Each scene shows the same named points in several views, each turned, perhaps mirrored, and shifted as a whole.
A view may leave some points out. In some views, one point has been moved. Which views, in the order they come, and which point in each? Write - if no view has one.

-- scene 1 --
view 1:
  z254 [-17 -13  13  -7  -9  38   9]
  z243 [-24  -1   9  -2 -11  42  12]
  z404 [-19  -4  10 -18 -14  53  -3]
  z681 [ -9  -5   4 -14 -36  41  20]
  z774 [-27  -9  16   1 -25  47  11]
  z521 [-19 -19  11  -2 -22  40  19]
view 2:
  z774 [-20   0   2   1  10  60 -19]
  z404 [-27   4  16  18   1  71 -28]
  z254 [-20  -2  16  -2  -3  55  -9]
  z843 [-15  -5   8 -11  12  63 -21]
  z521 [-16  -4  14  -8   4  58 -16]
  z681 [-30  -9  12  -9   1  79 -12]
  z243 [-21   3   8  10   0  60 -10]
view 3:
  z774 [-32 -16  39  -1 -24  19 -13]
  z404 [-37  -4  20  12 -27  27 -22]
  z843 [-24 -16  45  -1 -28  28  -6]
  z254 [-36   1  36  10 -33  16 -10]
  z243 [-36  -1  33  -1 -26  12 -14]
  z681 [-16 -11  23  -5 -39  24  -3]
  z521 [-27  -8  44   2 -32  21  -4]
view 4:
  z681 [ 0 -3  3  2  2  0  3]
  z774 [ 4  2 10 -7 24 11 -7]
  z521 [ 7  4 -2 -6 18 16  2]
  z843 [  5  -1  -1 -10  24   7   1]
  z254 [-2  8  7 -1 13 27  1]
  z404 [-20   0  19  -6  13  21  -1]
  z243 [ 4  3 16 -5 11 23 -8]
view 5:
  z243 [  6  -2 -11 -13 -14  11  -6]
  z681 [ -6  -7 -36  -7  -4  18   0]
  z404 [ -1 -15 -13  -4 -19  -1   6]
  z774 [ -9  -5 -12 -20 -15  17  -2]
  z254 [-2 -1 -8 -4 -7  6 -7]
  z843 [-17  -8 -14 -15  -7  26  -2]
  z521 [-11  -2 -12 -10  -3  20  -7]
view 6:
  z521 [ -1  13  -6  21   2  -5 -11]
  z254 [-7  0 -6 28  9 -1 -7]
  z681 [-18  19   8  12   4   1 -17]
  z843 [  5  16  -3  14  -5  -1 -13]
  z243 [-9 -6 -4 16  7 -5 -8]
Views with a point moved: view 2
  moved in view 2: z254

-- scene 2 --
view 1:
  z967 [  6  17 -10]
  z823 [ 12  26 -36]
  z46 [ 26  32 -32]
  z222 [  3  18 -19]
  z538 [  5  37 -34]
  z687 [  1  36 -32]
  z401 [ 12  21 -10]
  z181 [  6  40 -36]
  z288 [ 10  30 -13]
view 2:
  z967 [-5 11  2]
  z46 [ -8 -18  19]
  z288 [-14   2   6]
  z988 [-19  -2  24]
  z222 [-4 11 12]
  z401 [-7  3  1]
  z181 [-19  -2  31]
  z823 [-14  -4  28]
  z687 [-18   4  28]
  z670 [-26   0  34]
  z633 [-9  6  2]
  z538 [-17   0  28]
view 3:
  z401 [  0  -5 -23]
  z670 [ -1   1 -59]
  z222 [ -6 -14 -30]
  z46 [-13  15 -37]
  z823 [ -9   2 -49]
  z104 [ -3   6 -44]
  z633 [  2  -8 -23]
  z288 [  4  -2 -30]
  z988 [ -3   1 -47]
  z538 [ -6  -1 -50]
  z967 [ -1 -13 -22]
  z687 [ -4  -5 -50]
view 4:
  z538 [-28 -24   5]
  z222 [-48 -36   7]
  z988 [-31 -22   8]
  z104 [-30 -22  14]
  z687 [-27 -28  16]
  z288 [-48 -23  16]
  z401 [-53 -31  18]
  z967 [-56 -34  12]
  z784 [-53 -28  20]
  z670 [-24 -16   0]
  z46 [-26 -27  25]
view 5:
  z633 [-7 23 -5]
  z538 [8 0 3]
  z823 [12  3  6]
  z784 [-4 25 -6]
  z46 [21 18  4]
  z687 [ 4 -2  3]
  z222 [-9 15  6]
  z967 [-12  23  -1]
  z181 [11 -1  3]
  z104 [13  8 -1]
  z288 [-1 17 -7]
Views with a point moved: view 1, view 4
  moved in view 1: z823
  moved in view 4: z687

-- scene 3 --
view 1:
  z519 [-49   1  17 -42 -17   1 -24 -44  -6   6   9 -60  46 -54 -22 -41]
  z102 [-47   5  18 -44 -16  -4 -26 -46   6   8  12 -62  52 -59 -23 -43]
  z480 [-44   3  17 -42 -17  -4 -21 -45  -1   3  13 -60  47 -54 -24 -45]
  z887 [-54  20  22  -9 -17  21 -18 -37  -9 -17  -6 -51  35 -35 -13 -20]
  z128 [-42   2  16 -51 -18  -2 -23 -42  -3   0  13 -63  49 -55 -28 -46]
  z203 [-55  15  26 -16 -14  33 -17 -38 -17 -18 -10 -55  34 -35 -27 -12]
view 2:
  z795 [ 15 -10 -20 -13  16   8   9   0 -18   5 -11 -41 -29   2 -14   4]
  z203 [ 23 -33 -25 -12  46 -21 -13   9 -10  -3  26 -40 -42 -27 -18  -3]
  z887 [ 23 -42 -24  -7  37 -16  -2  12  -2 -10  17 -44 -35 -26 -21  -7]
  z480 [ 14 -12 -19 -15  12   3  15   2 -19   2  -3 -37 -31   6 -16   0]
  z519 [ 12 -11 -25 -16  16   5  10   6 -18   1  -1 -36 -33   0 -18   2]
view 3:
  z54 [  6   7  43 -20   6  15 -10 -17  24  14  16   2   8   9 -26   4]
  z102 [ -1  13  39 -33  -2  21 -15 -14  29  12   9   4  11  13 -24   8]
  z591 [  4  12  40 -28   6  19 -12 -18  19  13   8   3   9  11 -20   7]
  z128 [  6  12  38 -30   5  21 -17  -8  25  11  16  10   3   8 -26   7]
  z795 [ 12  12  42 -29   5  20 -18  -8  21  11   7   8   3   9 -22  10]
  z480 [  5  11  40 -28   2  23 -17 -12  26   9  14   2   3  12 -21   9]
  z887 [ 18   7  53  10  18  17  18 -28  20  14   2 -14   0  31 -24  14]
  z144 [ 23   9  57  25  11  16  27 -27  26  19  11 -11  -5  24 -28  19]
view 4:
  z203 [ -4  14  37   8  -9   6  31  13   6  16  25 -12  29 -27  16  -4]
  z128 [  2  19  14 -14  12  -7   7  -6 -16  -4  -2  -8  -6 -28   2 -18]
  z102 [  2  22  14 -19   9 -17   7  -9 -11   2  -4 -15  -2 -27  -4 -18]
  z887 [  4  12  32   5  -9  -2  34  16   9  22  14 -24  20 -34  19 -10]
  z591 [ -6  20  15 -15   9 -10   8  -4  -7   3   0 -18  -3 -32   3 -16]
  z144 [ 10  12  37  10 -14   0  43  13  11  15  27 -10  28 -37  20 -12]
  z795 [ -2  18  12 -14  12  -9   7   0 -13   0  -1 -10  -7 -33   8 -25]
view 5:
  z203 [-29 -33  -8  58  -2 -25  -2  -4  29  33  -6  39   6  58   1 -50]
  z591 [-10 -36 -14  29  10 -32 -16 -21  29 -12   0  52 -10  42   0 -46]
  z144 [-36 -31  -2  55  -2 -28  -1  -4  27  36  -9  30  21  48  -6 -46]
  z480 [-13 -39 -14  28  11 -29 -18 -17  28 -18   3  43 -11  38  -6 -47]
  z519 [-12 -39 -12  29  11 -26 -19 -15  29 -10   8  43  -7  39  -2 -42]
  z795 [-13 -39 -10  23   8 -29 -11 -18  32 -17   4  48 -12  36   0 -43]
  z54 [-13 -37 -11  35   6 -28 -19 -14  31  -7   3  46 -13  47  -1 -45]
Views with a point moved: -
